In the data rows, the value 128 means zero.
Here are some numbered points:
[ 13 106 114 255 138  45 114 107] 0
[ 54 105  92 108 206 255 190 194] 1
[ 79 141 151 243  80  40  96 117] 2
[221 124  79  88  69  67  99 116] 3
[172 105 137  82  75   0 106 117] 4
[ 68 107 143 248 255 120 140 111] 5
[121 110 125 208 203 132 128 110] 6
[218 130 143 122  59  36 116 119] 7
[134 179 145 119  79  57 105 109] 8
[ 47  99 105  80 104 110 133 172] 9
[180 106 102  85  64  24 109 103] 10
[218 109 117 106  71  79  92  94] 11
[ 34  98 113  86 191 255 186 164] 12
[151 190 166 103  56  50 102 104] 13
[ 79 102  64  86 153 210 161 171] 14
[255 179 134 127  83  17 115  99] 15
[ 25 101  82  99 173 255 172 167] 16
[ 46 105  78 114 255 255 175 146] 17
[ 78 110 119 131 246 255 171 156] 18
[193 108  79 120  62  50 106  92] 19
[140 114  86  85  69 103  95 113] 20
[ 12 112 148 162  68  39 104 104] 21
[122 104  87 155 242 255 207 187] 22
[228 145 142  98  67  44  97  84] 23
[ 62 102 139 108 233 255 174 165] 24
[159 187 150 121  75  76 114 112] 25
[ 54 101 145 122 255 255 198 171] 26
[ 60 107  69 102 150 236 161 195] 27
[188 176 177 142  55  49 106 125] 28
[123  95 122  88 235 168 130 125] 29
[255 152 136 105  64  17  99  92] 30
[230 206 192  94  70  59 108 113] 31
[122 184 176  77  68  41 108 112] 32
[ 52 105 123 100 137 145 151 196] 33
[ 44 102 130 126 218 195 149 110] 34
[135  99  97 162 255 255 189 176] 35
[155 111 103 113  56  60 108 130] 36
[130 192 185 106  66  37 114 107] 37
[ 45 100  77 135 201 255 164 148] 38
[ 55 102 112  88 203 234 166 169] 39
[194 160 107  92  57 122 102 124] 40
[ 54 106  98 214 255 250 160 142] 41
[129 117 132  99  70 107 109 113] 42
[ 51 104  86 143 255 251 156 144] 43
[183 135 108 134  64  69  96 110] 44
[255 124  83 122  66  23 116  95] 45
[125 191 173 115  59  64  95 106] 46
[123 158 119  81  71  70  97 119] 47
[238 122 102  64  74  29 107 110] 48
[255 166 141 108  60  35 116 104] 49
[ 46 111 145 170  97  57 124  93] 50
[105 151 141 132  55  73 111 106] 51
[125 113 135  90 120 205 153 180] 52
[255 129 125 102  59  58 101 120] 53
[ 48 105 131  68 192 255 182 177] 54
[108 205 186 158  70  69 110  89] 55
[ 20 103 121 193 201 195 131  99] 56
[ 53 105 124 111 164 156 168 199] 57
[128 123 189 149  62 110 113 115] 58
[182 166 126 112  71 102  95 103] 59
[255 122 133  83  71   0 102 106] 60
[123 103 117 157 255 255 157 141] 61
[238 112  92 108  69  85  99  99] 62
[ 43  89 109 120 172 255 176 191] 63
[255 133  82 114  72  19 108 103] 64
[206 124 109 107  53  34 105 114] 65
[ 38 108 116  85 172 255 164 169] 66
[ 40 169 176 101  76  35 106 115] 67
[ 51 101 133 182 255 255 167 123] 68
[202 109 112 137  62  87 124 113] 69
[ 98 182 181 120  62  53  87  96] 70
[134 189 170 132  65  41  97 119] 71
[ 72 105 115  96 162 246 173 203] 72
[ 57 104 122 159 231 233 158 148] 73
New points follow, each followed by the number of its nearest point above, looking only along the 2 directions in which the numbered points spread most.
[ 62  96 134 245 173 138 127 108] 5
[ 39 107 132 107  90 124 129 160] 9
[159 178 128  95  71   0 108 116] 28
[ 68 146 188 208  87  33 108  91] 2
[176 127 169 103  68   0 100 115] 28
[177 196 172 152  72  86 107 108] 25
[ 52 161 180 135  56  65 100  96] 67
[113 103 126  76 140 172 166 172] 52
[ 80 110  88 169 166 110 112 108] 9
[220 120 145  82  97  67 108  99] 11
[176 108 107 120  59 144 109  90] 20
[ 94 195 163  98  64  76 111 113] 51
[ 58 107 127 192 238 127 135 122] 5
[ 55 110 147 255 202 151 129 102] 5
[ 60 103  95 132 116 211 144 164] 57
[ 25  95 115 190 192  93 116 104] 5
[193 147 148  91  51  88 100  85] 19
[ 76  97 113  83 123 196 151 170] 29
[127 100 108 255 192 116 123 104] 9
[ 84 167 167 102  72   5  94  97] 70
[179 195 159 128  54  74 101 100] 28
[192 126  90  84  65  46 111 103] 19
[ 61 116 156 220  91  74  98 106] 50
[170 189 154 100  77  23 103 109] 28
[185 161 142 101  60  47  88 113] 4
[225 103 103 120  73 135 103  99] 40
[ 82 104 114  82 131 248 156 179] 14
[ 46  99 128 238 183  63 130 102] 0
[ 86 196 197 101  68  64 108 101] 55
[ 29 116 137 173  82  87 114  99] 50
[ 99 167 169 159  60  64 104  99] 55
[196 152 132 107  71   0  99 106] 4
[136 185 150  90  59 110 114 111] 47
